One turning vector, and how many steps it has turned
The counts run from 0 to 275.
[-20   6 -28   5  -2  18  -8 -16  24   7  -6 -39  11   9  10   8   9  42
  16  12 -15   7  24 -18 -18   4   5  27  -4  -8  -8  13  -9 -10  -2  -9
 -23   5  11  -2   4 -19  17  -1  29 -11  22  -2  10   8  28  34  12  38
   4  -6  10   0 -16 -39 -31  14  18  14 -13  -1 -12  -5  14  17  -3   9
   4 -16 -25]	221
[  1  21 -17 -27  16  21   2  -9  30  23  -9 -30  15 -11  25 -13   0  29
  31   6  -4  31  14   0 -36  22  -3   1  -5  -2 -12  12  -3  -9   7 -17
  -6 -15  27 -29 -24 -32   8  -3  31  -3  10  -8  -7 -12  15  34   7   1
  11 -15   2 -11 -27   8 -52   8  -2   7   4   3   3   8  11   0  -1  15
  -3 -15 -15]	237
[ -5  30   4 -60  13 -10  -6  -6  18   8 -20  15  15   0  17 -24 -24  13
  -2 -13  16  16   8  11 -24  35  16  -9   8  23  15  10  -7   7  16  -6
  -4   8 -13 -31   3 -13 -16  -5  14  24  11  -7 -26   1  -9   2  24 -27
  24 -27   5  -8  18  18 -27  -1  -5  19  -2  -4  23  21  27   3   6  11
   6  20  23]	137
[ 11  16 -15  -9   9  17 -17 -15  17   4  -4 -16   8 -19 -17  -9  24  34
   1   3  -4  22   3 -20  -3  15   8  -3 -33  14 -23 -12  16 -11 -13 -11
 -15  23  18 -19   0  -4  33  16   4   2 -19  13 -25  17  12  12 -11  19
  25 -17  -9 -30 -35  -4 -36  13   2   8  -7  -7  15  13  11  20  22  22
 -27 -24  -6]	107
[-26   6   7   7  11  -1  11  18 -14 -19   1  18 -26 -13 -12 -29  23 -43
 -37   9  15  -5  -9   3   5   2 -21   4   7  -4 -13  26  -3 -26 -25 -13
 -29   1 -31  20   2   3  17  22 -31 -19  -8  11  21  19   9  21 -19  25
  28 -37   7  18  -8 -18  -9 -12 -11  25  -1   0   3 -24  -8  26  11 -18
   1   8   4]	28
[-25   5 -20   2  13  27   4   6  -4 -10   4  -2 -16  -8 -10 -25  13 -29
 -15  -1  33 -11  13   0  -4   6  -3  13   6  -9 -20   6  -9 -26 -21  -4
 -13  -6 -20  26 -14   3  19   6 -31 -18  -8  10  18  34  27  24  -5  43
  29 -38  16  24  -6 -37 -27   4   0  33   3  -8   3 -26  -9  22  20 -21
  -8   2  -2]	27
[-14   5  38  -6 -14  -5 -11  -4  -4  13 -16   8  28 -39  -8 -11  13  22
   3  25 -18   1  -3  -3  -4   6  -5  -9  -7  15   6  22 -29 -14  -9  16
 -24  37   1   5  41  -3  -3  11  15   7   9  -3  13  21  26 -14 -17  20
  32 -12  20  -5 -20  -4 -11   8  32   5   8  15 -16 -26   6  30  17   1
   0   1 -15]	102
[-27   2 -19 -19  -2  18   0  -4  -6 -18 -10  36  -3   7 -23 -27   2 -40
 -10  -5  27  20 -17  23 -25  24   0   5  16  38  10  34  -9 -12   7 -11
  -7  22 -24   2   1 -18  19  29 -14  15  14  11   6  23 -23  18 -14   3
  22 -30   4  27  20  11 -14 -42  25  30 -14   4  34 -18   0  10  -7 -22
  13  26  10]	143
[-24 -18   2   6  -6  26  25  18  18 -21  12  37 -10   6  -6 -12  -6 -43
 -11  12   6   2 -12  19  -9   7 -13   5  25 -10  20  25 -19 -16   3  -9
 -20 -10 -22  27 -10 -14  12  12   6 -16   5  11  19   7   3  10  12   5
   9 -14  18  18  21  -3  13 -35   9  -3   2   8  22 -31  -1   1 -31 -22
  19  12  -3]	45
[-22   0  18 -24  18   3 -12   9   3 -15 -18  26 -13  -2  17 -23 -12 -16
 -29  12  32  13 -28  25   4  24 -28 -20  21  16  18  -5 -27 -33   5 -10
 -25   5  -4 -12   6 -44   8  21  -4 -10   6   7   3  -5 -16   5 -19 -13
  21 -40  15   1  -1  33  -6 -16  -7  18  -4  24  13   8   9  19   3 -10
   7  22  23]	13
[  1  15 -17  16  21   7  -8   9  -6  -5 -18  21   0  16 -14 -13  -4 -13
 -12 -11  40  15  20  -7  -5   1  -8  33   5  10  -9  11 -22  16  -2 -10
   4   6   3  31 -21 -22  14  20 -23  -5  -2   3 -18  30  27  24   3  23
  -3 -23  15   9  27 -55 -21 -18   6  13  16 -16   6  -7  16   1  -7  11
 -13  16  20]	148
[ -6  11   8 -28  -3   8 -15 -29   6   6   7  13  12 -40 -11 -23   9   8
   4   8   7   1 -37  13  -4  18  -4 -30  -7  22  -4  13 -22 -38   4  -4
 -10  15  12 -19  33 -22  25  10   4   8 -17  10  16  13   7  -9 -24  -6
  47 -27  -3  10 -33  20  -9  -7  18  11   3  19  21  -2   5   7  33   8
 -16  -5  -3]	110
[-21  11 -44 -12  13  10 -10  10  -6 -19 -19  -3 -12  28  16 -21  -6   0
  -2  -2  15  10  41 -10  -7  14   6  26   7  -3  14   2  23   0 -15 -31
 -20  -2 -23   1 -21  13  30  11   7 -20  14  14 -19  21 -18  30  23  21
 -13 -20   9   9  11 -21 -21   0   1  40 -21  -9  -7   8  16  24 -14 -15
  21  10   9]	24
[  7   4  -3 -57   8  10  20  14   8 -20  -4  33  -2 -23  21  -9 -26 -27
  13 -10  20  -7   7  16  21  16   9 -13  24   1  21   4   1 -15  -2  -4
   3 -31 -18 -14   4   6  10   6  -6  -6 -20  22 -10  11 -17  -3  20 -20
  13 -33  16  -2  23  25   2 -23 -15   7   2   9  18   7  24   3   6   7
  15  38  31]	161
[-32   9 -32 -33  -3   6  -7  13  10  -2 -12   1 -15  22  18 -21 -22  -7
   5   0  20 -14  46  -3 -13  19  10  20  19   6  17  18   9  -3  -2 -20
 -23  11 -35  -9  -5  10  12  -2  19  -3  18   1  -1  14 -15  10  19  11
   2 -20  11  17  24  -8 -22  -3   7  37 -17   8   0   3   4  31  -6 -18
  26  15   9]	23
[-16  16  -9 -20  -1   3  -8 -16 -13   7  -6  22   6 -37 -16 -33   8  -7
 -11   2  16  -6  -1   5 -20  16  -1   4  -8  30 -12  20 -16 -14 -16  -8
 -19  34 -13   8  28  -4  17   8 -12   7 -10  13  18  44   3  -8 -21  21
  45 -29   0  32 -13 -24 -18  -9  33  21  -3   3   1  -9  -4  28  29 -19
 -13  -2  -8]	126
[  4   3 -16 -16  15  25 -20  -6  33   2   6 -22  -7   8  15  14 -22  21
   8  -7  12  11   6 -16   1   5 -16  -7   5 -41  22 -17  -8 -27   8  -5
 -30 -31  33 -14  -2 -31  32   0  31 -31 -20  17 -12 -19   0  12   9  11
   3 -11  15 -11 -27  13 -15  -9  -1 -11   2  -4  15  13  26  15   5  16
   1   8   2]	212
[ 13 -13  10  -6   4  38  33  -2  25 -42   9   7 -11 -20  -9  12  22 -36
 -12  10 -26  17 -33   1   6 -12 -10  -7   0 -24 -17   8   4 -29 -14 -14
  -4 -16  -1  10 -20 -15  32  10 -17 -12 -20  17   5   5  27  21  -4  11
  18 -18   0 -17 -20  17 -17 -11 -16  -3   8   7  21 -15   8   1  -9  10
   0  -6 -21]	60
[  7   2  10 -27   6   0 -31 -17   7   4 -26  20   5 -20  -5 -11 -18  21
  -6   8  10  14 -25  19  -8  17 -11 -19 -17  21  18 -14 -21 -20   5 -11
 -28  -1  12 -22   9 -32  36  14  23   0 -22  18 -14 -14 -19   3 -19 -23
   8 -24  10 -23 -15  36   4 -20  19   2   5  17  27  28   9  20   5   8
  -5  31   6]	112
[ -8   0   5 -26 -21  12  10  18   3 -13  -6  29  12  13  25   1 -18 -17
  16  -8   0  -4  28  13   5  22  10  11  37   5  35  25 -19  -3   5   7
   6   7 -22  -2  15  16 -21   6   2  -3  38  17 -10  12 -13  -3  24   1
 -11  -3  26  -2  26  10 -11 -12  15  15   5  11   1 -20  24   9 -32  -5
  34  33  22]	169
[-13  -6  10  12 -27  26  22  28  -8 -17   0  25  21  13   7   6   1 -41
 -19  11  -4  24 -22  25   4   4 -15   2  22  25  18  21 -20 -12  18   1
  17  17   1   4   2 -17  -1  24 -19  -1  31   6  -1  16  11  18   0   5
 -14  -6   7   0  12  15 -17 -23   7  13  15  -2  13 -25  18 -14 -29  -3
  22  29  18]	167
[  3  25  28 -21  22 -27  -5  -3 -11  -1 -37  16   5 -36  -3 -24  -8  33
   6  11 -12   3  30  -2  -8  23  -3  22 -21  11  13  12 -25  19 -37 -10
 -46   1 -23   3 -15 -13 -12   1  25   6   3   2 -26  -4  11   4   1  -7
   5 -24  13 -27  29 -17   0  -8  15  -3  19  17  -1 -12  11  25 -25   1
  -1  13   3]	251
[-11   4  37 -23   3  21  30  18  29 -29  -7  20 -14  -4  17 -10  11 -38
 -22   5  -5  18 -24  24   2  24  -7  -9  30  -3   8  16 -13 -15  -9 -12
 -18  -6 -30  -9  -6 -30 -18   2   6  -4  21 -12  -1  11  15  31  19 -14
  24 -23  10  -1  30  40 -17   2 -39   8  -5  26  13 -15  -3 -14 -20 -15
  25   6   8]	37
[  9   2   4 -22  24   2 -32 -13   3 -12 -13  -7 -14 -20 -11 -18   1  32
 -15  15  -4 -20  31 -13   0  23  -6   8 -19 -15  12 -10  -3 -13 -33 -22
 -60 -11 -15   3 -12  -4  30  12  45 -24 -18  19 -11  -2  -7  -6   1   8
  20 -22  20 -12  -6  -9   8   3   1  -8 -13  13  -4  -1   2  38  -5 -13
   6   0  -2]	227
[-12 -14  15 -17 -17  17  11  31   8 -29  -1  37   5  14  12  -5 -20 -24
 -14   6  -8   4   4  19  12  22   5   6  31  14  35  20 -31  -5  14   4
  -5   9 -15   3  13 -10 -21  -1  -4   2  34   1  -4  12  -4   6  13  -6
 -15  11  26   1  38  17 -10 -18   5   2   6  10   6 -24  29  -2 -27  -2
  30  42  27]	168
[  9  -4   4  -6  10  36  16  19  18 -13  12   6  16 -11  21  13  14 -17
 -13   2  11  -6  -1 -26  41 -16  -4  -5  26 -29 -10   4 -11 -14 -13  19
   4 -29  18  12   1   7  15   5 -35 -30 -18  18  -1  28  40   9  15  26
  -1 -16  10 -17 -12  -8 -26  17 -26  -6  18  -7  -6 -19  37   4  12  34
 -11   9  17]	181
[  1  -4  -7  -6  20   3   6  28  -9 -14 -14  12  -4   5  18   2 -18  -3
   7  17 -15   0  30  -1   0   2 -11  31   8 -13  22  22  -8  11 -26  -6
 -20 -25 -23   9 -32  12  20  16  10 -17  18  17 -14 -10  -2  20  15   7
 -35 -15  13  -9  27 -30  -5 -19  -5   7  14  -3  -5 -15  15  21 -47  -7
  35  41  -3]	48
[-12  -9  35   8 -25  14  -1  12   7 -15  -4   9  16 -16   9   0  13   0
 -23  21 -18 -22  -4  -5  25  -3 -16   6  16 -19  21  13 -36 -31 -10  12
 -38  18   3  22  36   7  -7   5  15 -17  29   2  17  15  20  -6  -4  23
   6  10  31  -4   0  -5   2   0  -1  -7   8  17 -14 -38  18  24 -12  -8
  16  21   3]	200
[  0  -7 -24  -3 -12  57  23  15  46 -12  23  -9  10  27  20  26   7  -3
   6  -3 -15  21   3 -14   5   3  16   2  17 -22  -1   8   7 -23  17   3
  11  -8  31 -10  21  -5  16  -9   5 -26   6   8  15  25  17  28  31  30
   4   4  13  -5 -22   9 -38   4 -10   0  -5  -8  10   3  27 -12  -7  20
  11  -4   2]	189
[ 16  13  -2   6   2  18 -18 -26  24  -5  -9 -11  17 -14 -26 -21  21  34
 -18  13  -4  33 -27  -9   1   8   7  -1 -29   6 -27  -5  -2  -9  -8 -14
 -26  11  18  -4   7 -30  26   6   0  -4 -20  14 -15  16  16  19  -9  24
  36 -20  -3 -17 -34  10 -26   0  -1  -6  -1  -4  29  13   3  12  20   6
 -24 -23 -11]	108
[  4 -18  17  -6 -18   6  11  -9   9 -13   4  26  16 -57  -3  -6   2  -9
  10  13 -29 -33   6  -1  17  -2  -2  -4  -6 -13   8  30 -20 -19 -13  11
 -33  -3  -2  19  29  20  22   7  15  -5 -20  20  21  21  17 -16  -9  13
  22   0  16   0 -21  -9  19 -15  10 -20  13  20   2 -37  15  21   1   2
   2   6 -18]	78
[ -9  14  -1  13   8  11  14  12   3   3  -1  18  21   9   2 -31   3 -18
 -13  -4  45   2  15 -10   5   3  -6  17  30  13 -11  12 -24  13   1  13
   8  13   2  26  -2 -12 -11  10 -38  -7   4  10  -1  39  43  11  -1  25
  15 -25  15  12  15 -41 -26   0  23  20  32 -21  -2 -26  24  -6  17   6
  -8  15  21]	149
[  9  18 -31 -34  27  21  15 -11  11  -1  -7   0  10 -18   0 -11 -12  -8
  26  -3  17  25  11  11 -24  11  11   6 -11   4  -9  11   4  11  -8 -11
   9 -35   3 -20 -26 -17  45   9  -1   7 -46  18 -23  -4  -8  20   4 -16
   1 -44  -8 -17 -11  -2 -30 -21   6   5   0  -3  33  18  16  -6  -3  17
 -15   5 -10]	261
